In the rows, 128 means zero.
One hidden turn or mirror swaps the rows below in pairs. Which row is each named row swapped with?
The rows were stretched afterwards, more along some directions than others.
Futu: [ 93 114 148 139 147 131  96 151 146 122 140 108 142 106 121 143 138 136
 143 101 127 105 140 121 145 169 115 164]
voti: [111 131 149 137 119 130 114 120 113 154 117 134 121 105 139 155 125 124
 148 119 126 137 122 111 123 121 128 148]
demep: [135 128 143 103 104 108 115 113 108 145 124 140 118 132 129 134 147 149
 105 143 105 146 149 144 110 130 112 151]
zep: [145 139  69  99 152 122 108  83 130 122 112 117 114 158 108  97 140 141
 135 119 134 145 112 171 137 109 121 113]
nakot: [117 111 132 117 146 125 103 138 138 120 143 140 134 106 101 118 156 158
 127 102 111 128 135 151 146 121 145 136]
tirab: [133 141 126 113 168 108  89 116 146 119 132 117 122 129 109 140 126 146
 130 158 117 141 127 149 128 142 107 166]
tibe: [124 139 111 104 117 135 153  87 139 161 113 130 108 134 103 116 137 112
 142 168 124 125  94 150 138 124 103 124]
ledu: [134 141 117 115 179 117 119 136 138 108 129 127 125 107 115 129 132 135
 149  96 107 124 130 134 134 122 137 147]
pozi: [112 116 151 128 117 137  92 148 131 135 152 159 145 120 118 146 139 114
 134 110 111 126 131 155 126 123 155 158]
pize: [126 125 116 121 152 104 145 129 161 114 139  83 127 114 124 149 138 133
 149  93 112 126 150 131 137 148 117 165]
basu: [139 158 118 128 123 142  74 107 121 163  83 158 114 151 109  97 136 123
 130 107 113 108 136 131 114 119 123 145]
Roto: [115 122  83 121 165 141 103 133 153 160 110 119 120 160 102 120 125 114
 127 115 129 103 118 120 131 114 115 116]
gevun: [123 130 109 129 169 130  95 123 121 115 136 111 148 121 124 110 130 141
  95  76 126 138 117 130 114  85 140 145]
Pufu: [114 133 102 134 113 116 144 116 132 132 120  78 145 114 128 116 117 124
 131 117 151 136 124 122 121  82 111 142]
mufe: [114 122 103 116 133 114 140 121 140 110 164 116 137 124 102 133 129 104
 140 158 159 125 108 123 143 137 117 119]
Mipu: [102 133 111 124 103 144 144 131 123 133 152 152 138 147 143 113 132 105
 144 116 148 105 102 132 124 144 118 116]
Guku: [133 105 109 124 146 141 133 132 145 110 149 139 136 142 108 125 142 134
 116 112 119 117 145 142 134 165 129 114]
Notug: [119 116 146 111 136 118 111 132 124 112 140 150 124 127 133 155 145 130
 147 126 116 128 154 152  97 178 117 165]
papo: [140 136 127 124 156 140 119 130 129 128 126 130 121 114 122 127 120 140
  94 122 116 140 132 153  94 140 141 148]
porom: [120  86 142 134  91 138 176 125 111 147 130 130 124 117 132 137 126 116
 121 136 132 109 132 125 116 143 125 137]
laki: [127 146  85 104 148 142 111 110 134 181 103 117 127 135 112 119 132 101
  99 119 120 130 104  98 133 101 121 126]
ses: [ 96 118 123 102 142 126  87 127 122 166 107 140 125 137 116 134 151 126
 142 133 127 115 127 127 139 130 105 133]
vizo: [130 122 139 133 154 123 112 147 148  94 146 114 139  95 142 148 122 156
 126  99 129 143 146 145 118 143 142 161]
vofa: [119 106 132 117 121 163  94 124 121 149 121 145 137 131 117 134 145 141
 117 122  99 128 148 133 157 144 147 124]
tunag: [136 101 114 121 117 129 157 132 131 118 140 134 130 152 124 113 126 130
 130 145 147 110 125 158 119 144 115 119]
bizod: [141 112 152 136 119 164 153 133 118 120 132 137 128 109 119 141 123 145
 117 117 105 134 137 146 124 150 157 125]
Kesi: [138 155  89 115 162 124 101 103 110 140  94 113  97 143 120 110 104 124
 112 130 157 140 110 119 114  85 106 116]
dofig: [118  90 136 110 104 137 146 148 112 128 128 128 129 129 128 128 128 157
  99 115 120 124 129 139 147 132 126 132]
pom: [139 139 107  93 137 114 112  87 127 158 103 139 106 152 104 119 157 136
 129 161 109 138 116 156 146 110 100 124]
sil: [109  99 146 155 123 114 139 148 122 107 143  96 139 109 125 153 111 133
 132 118 144 118 159 114 117 128 124 138]
navim: [128 146 113 143 178 117 112 133 152 103 143 121 111 136 115 114 124 163
 149  83 123 121 129 144 120 127 121 128]
lazo: [129 108 109 140 155 163 145 131 145 125 136 123 140 123 118 129 139 122
 153 101 124 127 109 147 145 102 162 130]
Barut: [109 109 122 104 102 108 156 114 127 117 143 107 145 104 121 143 163 146
 147 115 121 151 130 145 170 106 128 138]
sabo: [111 106 156 125 119 137 147 153 136 132 154 149 131 115 141 154 148 125
 168  97  89 119 125 154 140 146 159 159]
botat: [132 149 111 127 127 158  96 120 146 166 121 176 122 150 123 126 151 102
 138  99  89 108 112 122 127 125 154 145]
letev: [110 117 103 126 129 171  97 157  99 126 142 149 144 147 121 110 125 121
  81 128 158 121 117 138 108 126 132 109]
golu: [129 109 136 147  72 144 164 107 125 150 135 154 124 144 142 119 124 134
 134 145 163 121 117 131 128 127 121 108]
Lav: [111 117 117 136 156 109 127 139 152  99 145  66 123 103 122 158 111 141
 121 123 164 138 131 109 130 143 112 135]
peba: [102 154  99 111 146 121  99 134 144 161 102 131 105 131 133 142 146 100
 164 100 114 111 117 122 111 120 119 159]
Tanes: [103 108 131 112 114 139 110 139 110 147 154 144 148 133 131 114 133 122
  99 108 134 125 129 156 115 124 124 146]
fek: [121 146 125 121 144 120  93 125 143 102 135 119 138 135 124 143 127 111
 133 147 149 124 135 131 104 146 107 138]
nogag: [108 108 134 104  92 123 151 118 131 147 122 102 135 107 113 148 147 142
 125 114  91 132 138 118 166 127 127 150]
Lor: [128 122 122 103 134 134 121 123 121 170 116 147 111 123 110 115 131 131
 114 157 122 133 114 140 124 106 128 138]
Kemi: [141 127 113 117 156 132 109 125 124 138 119 162 114 137 117 116 128 112
 130 130 145 103 119 154  97 137 123 134]
Desek: [150 117 128 120 133 125 135 113 113 137 108 148 118 123 129 118 147 144
 132 105  83 127 152 157 105 125 148 149]
Lidof: [120 126 117 118 151 100 136 118 161 113 127 101 121 119 132 139 137 126
 181 123 140 127 110 139 165 121 104 133]
neso: [120 116 139 162 127 156 117 144 141 142 137 159 141 139 131 137 127 117
 130 116 148 111 123  98 128 113 134 136]
gotip: [ 90  80 142 127 119 121 146 154 128 130 157  97 143  98 118 155 125 149
 131 137 143 134 136 119 147 134 127 137]
Lifaz: [130 119 114 143 145 152  96 121 103 116 139 163 124 158 114 101 137 148
 125 115 149 119 119 144 129  96 126 105]
roven: [126  99 159 149 143 115 167 142 142  83 157 114 136  98 133 153 132 157
 168 124 119 127 149 160 121 174 137 132]
gemup: [135 122 124 110 107 150 152 120 112 148 128 140 121 147 140 123 140 130
 100 143 127 143 116 147 132 115 125 130]
Met: [128 121 146 116 112 117 108 128 107 128 134 134 119 110 126 128 128 154
  96 128 117 135 152 137 109 155 116 147]
vizu: [143 157  83 122 162 115 130 105 135 129 112 114 103 141 107 111 124 112
 154 118 128 128 101 163 112 102 124 125]
zis: [109 121  94 122 156 135 150 143 161 108 158 127 133 118 110 117 128 113
 156 118 154 119  93 155 139 121 138 119]
fili: [107 114 150 119 121 117 132 129 107 121 151 120 139  95 135 152 150 145
 140 113 113 156 129 141 140 104 140 155]
Rekun: [127 126 103 147 150 119 107 115 116 123 120 120 118 148 129 113 100 129
 137 137 171 121 117 144  96 102 107 113]
Gire: [116 102 141 128  83 123 162 119 121 138 145 170 131 127 138 110 128 124
 144 152 154 117 103 153 135 138 125 114]
Vobik: [122 128  82 141 166 122 134 117 165 138 123  89 123 134 105 126 124 110
 141 126 146 106 120 124  98 141 113 123]
sis: [134 119 120 120 101 143 155 120 121 146 139 156 120 151 132 103 143 125
 137 110 108 116 127 169 108 129 144 133]
nin: [121 126  96 134 142 151 144 128 133 139 123 154 128 136 118 119 134  89
 155 114 135 115  91 142 130 108 140  99]
Leris: [108 122 136 122 109 151 109 150 129 149 120 154 135 124 150 153 152 123
 126 108 132 124 123 120 123 138 128 146]
fosul: [124 100 133 137  86 137 159 130 106 111 151 128 135 140 128 139 136 135
 128 132 139 140 132 138 148 103 141 118]
ratov: [131 117 138 156 165 138 120 151 123 108 133 118 133 102 123 118 125 150
 124  63 107 131 134 148 105 100 150 127]
dufi: [117  92 123 156 163 146 119 156 141 109 147  98 152  98 113 146 128 138
 129  68 136 113 143 128 127 130 157 134]
nari: [114 106 139 104 105 154 104 138  92 145 131 163 127 120 137 142 145 138
 114 126 113 136 122 145 152 126 148 136]
ret: [123 116 106 142 129 174 157 105 149 141 122 125 118 143 109 122 129 108
 157 151 154 117  98 140 138 111 128 107]

tibe swaps with nogag
Lor swaps with gotip
ret swaps with dofig
demep swaps with fili
sabo swaps with sis
Rekun swaps with vizo
Pufu swaps with tirab
vizu swaps with pize

